(in the rows, 128 means zero)
Which row each row swaps with, under one turn or mirror
j949: [130 113 121 137 125 132 156  88 151 158 151 155  99 122 152 115 124 132
 142 134]
j602: [148 147 116 138 114 131 120 125 120 128 135 145 104 115 118 128 158 136
 114  93]
j398: [121 126 156 117 149 135 130 125 155 161 116 147 112 114 149 166 133 128
 128 119]
j797: [167 129 129  95 134  91 135 113 133 105 136 121 135 124 122 132 115 142
 111 121]
j174: [138 131 151 130 128 156 151 142 148 137 136 147 123  94 145 146 113 149
 142 119]
j493: [136 114 133 152 153 133 145 141 116 125  91 138 124 112 153 113 114 115
 164 125]
j929: [162 116 147 133 143 144 151  93 135 148 129 118  81 132 140 144 130 129
 153 132]
j780: [134 138 126 127 121 117 125 128 124 138 136 135  83 141  98 123 154 145
 116 100]
j289: [129 111 119 137 159 139 127 145 117 131  92 143 110 130 143 106 113 126
 163 142]
j629: [157 118 135 123 105 103 131 129 142 154 119 139 124 143 149 115  97 127
 129 121]
j363: [138 145 155 107 119 154 128 110 139 135 128 115  96 123 121 127 115 102
 148 112]
j494: [124 119 128 104 162 115 146  98 127 114 112 135 108 137 128 128 120 165
 127  89]
j608: [149 124 140 104 135 104 122 140 107 112 135 107 107 107 111 125  97 153
 139 122]
j510: [141 142 139 143 107 115 113 115 120 132 130 145  93 118 104 122 126 147
 106  96]
j816: [146 112 169 124 141 100 156 109 139  95 125 121 124 128 126 119 131 117
 126 129]
j601: [160 116 119 130 162 128 162 102 143 141 141 108 138 129 142 149 109 141
 149 137]
j881: [119 107 123 132 140 106 140 130 106 106 130 128 111 121 143 120 138 147
 138  76]
j615: [118 110 119 129 125 137 155  97 117 152 161 158 115 118 155 138 126 117
 140 126]
j195: [133 132 135 136 172 116 108 126 151 134 109 118 148 101 109 111 132 133
 113 119]
j699: [125 116 117 119 128 122 150  98 123 145 161 178 106 121 148 108 119 139
 143 133]
j597: [141 108 136  98 143  94 134 129 125 170 102 154 102 130  99 112 122 129
 141 102]
j206: [135 115 124 133 144 129 118  99 128 127 118 109  92 116 108 137 100  96
 155 144]
j948: [127  86 131 153 142 140 126 128 123 136 163 132 102 112 111 140 112 112
 137 117]
j853: [134 108 124 129 165 110 126 124 125 153 151 126  92 122 150 138  86 116
 122 109]
j743: [115 131 143 129 136 121 135 104 132 159 116 128  95 124 112 146 119 172
 124 152]
j138: [140  85 112 116 150 104 125 106 174 141 130 123 136 111 129 138 117 125
 148 120]
j909: [128 112 141 137 177 112 118 129 139 141 116 129 145  99 108 104 127 138
 112 125]
j801: [145 159 117 141 116 121 130 115 115 143 130 148 113 115 100 110 128 130
 101 110]
j786: [159 115 122 124 138 124 151 126 134 166 128 143 118 103  80 105 103 150
 143 110]
j61: [133 113 120 144 159 141 138 149 121 128  90 148 117 119 146 117 114 128
 162 138]
j366: [134 130  97 131 184 119 124 105 146 143 157 128  94 115 139 121 122 129
 135 116]
j680: [150 121 134 112 153 142 144 112 154  95 134 148 106 132 114  98 135 142
 144 111]
j809: [142 147 126 140 122 139 125 114 114 143 135 135 104 124 115 127 138 138
  94  95]
j83: [152 110 166 116 124  92 107  98 133 124 142 128 109 116 110 127 115 143
 146 102]
j196: [129 128 144 141 180 113 113 116 140 139 115 127 136  93 101 102 123 135
 123 130]
j598: [119 111 118 125 123 123 137 108 156 153 163 153 108 133 149 132 137 124
 147 126]
j128: [112 129 121 126 118 131 161 105 126 145 149 164 118 107 154 117 126 131
 135 146]
j321: [132 106 142 139 172  98 108 119 139 135 107 126 144  98 109 111 132 126
 123 125]
j814: [140 115 164 134 140 101 162 100 127 140 149 146 116 133  96 137 127 118
 153 119]
j346: [153 114 140 124 153 116 138 154 128 116 106 118  72 112 120 146 131 147
 135 123]
j508: [141  98 149 123 155 132 123 134 127 134  89 132 144 118 141 138 117 131
 142  98]
j585: [137 107 111 115 138 129 150 111 105 140 138 104  97 113 130 155 106 132
 140 152]
j331: [143 111 145 117 198 117 123 126 131 156 115 140 102 109 115 118 110 144
 144 141]
j458: [149 148 118 123 166 133 151 119 130 151 142 108 128 110 108 132 120 120
 132 155]
j722: [129 127 139 142 174 110 117 120 144 142 120 124 155  94 111 116 131 135
 116 134]
j521: [150 129 104 126 129 127 132  88 135 137 160 151  85 112 148 121 111 134
 144 135]
j919: [148 119 133 140 111 117 142 102 109 124 145 128 104 113 120 127 142 152
 105  94]
j662: [122 111 145 144 174 110 112 127 143 139 121 129 152 113 115 108 134 135
 111 130]
j425: [139 114 130 137 166 131 137 137 126 125  86 138 108 110 155 115 126 119
 165 144]
j154: [137 117 119 135 150 129 143 147 106 129  91 140 116 110 144 106 115 123
 166 142]
j313: [150 157 132 113 132 119 120 113 114 126 138 146  98 122 102 110 134 140
 104 100]
j21: [127 115 110 126 131 120 147  99 131 152 168 164 102 102 138 106 143 129
 143 133]
j450: [131 126 136 105 117 110 145 140 106 106 127 130 147 108 120 127 115 128
 151 124]
j69: [125 104 124 142 156 118 149 147 113 131 101 143 111 111 144 114 116 126
 172 142]

Swapped with j508: j331
Swapped with j816: j206
Swapped with j494: j853
Swapped with j919: j521
Swapped with j346: j138
Swapped with j450: j458

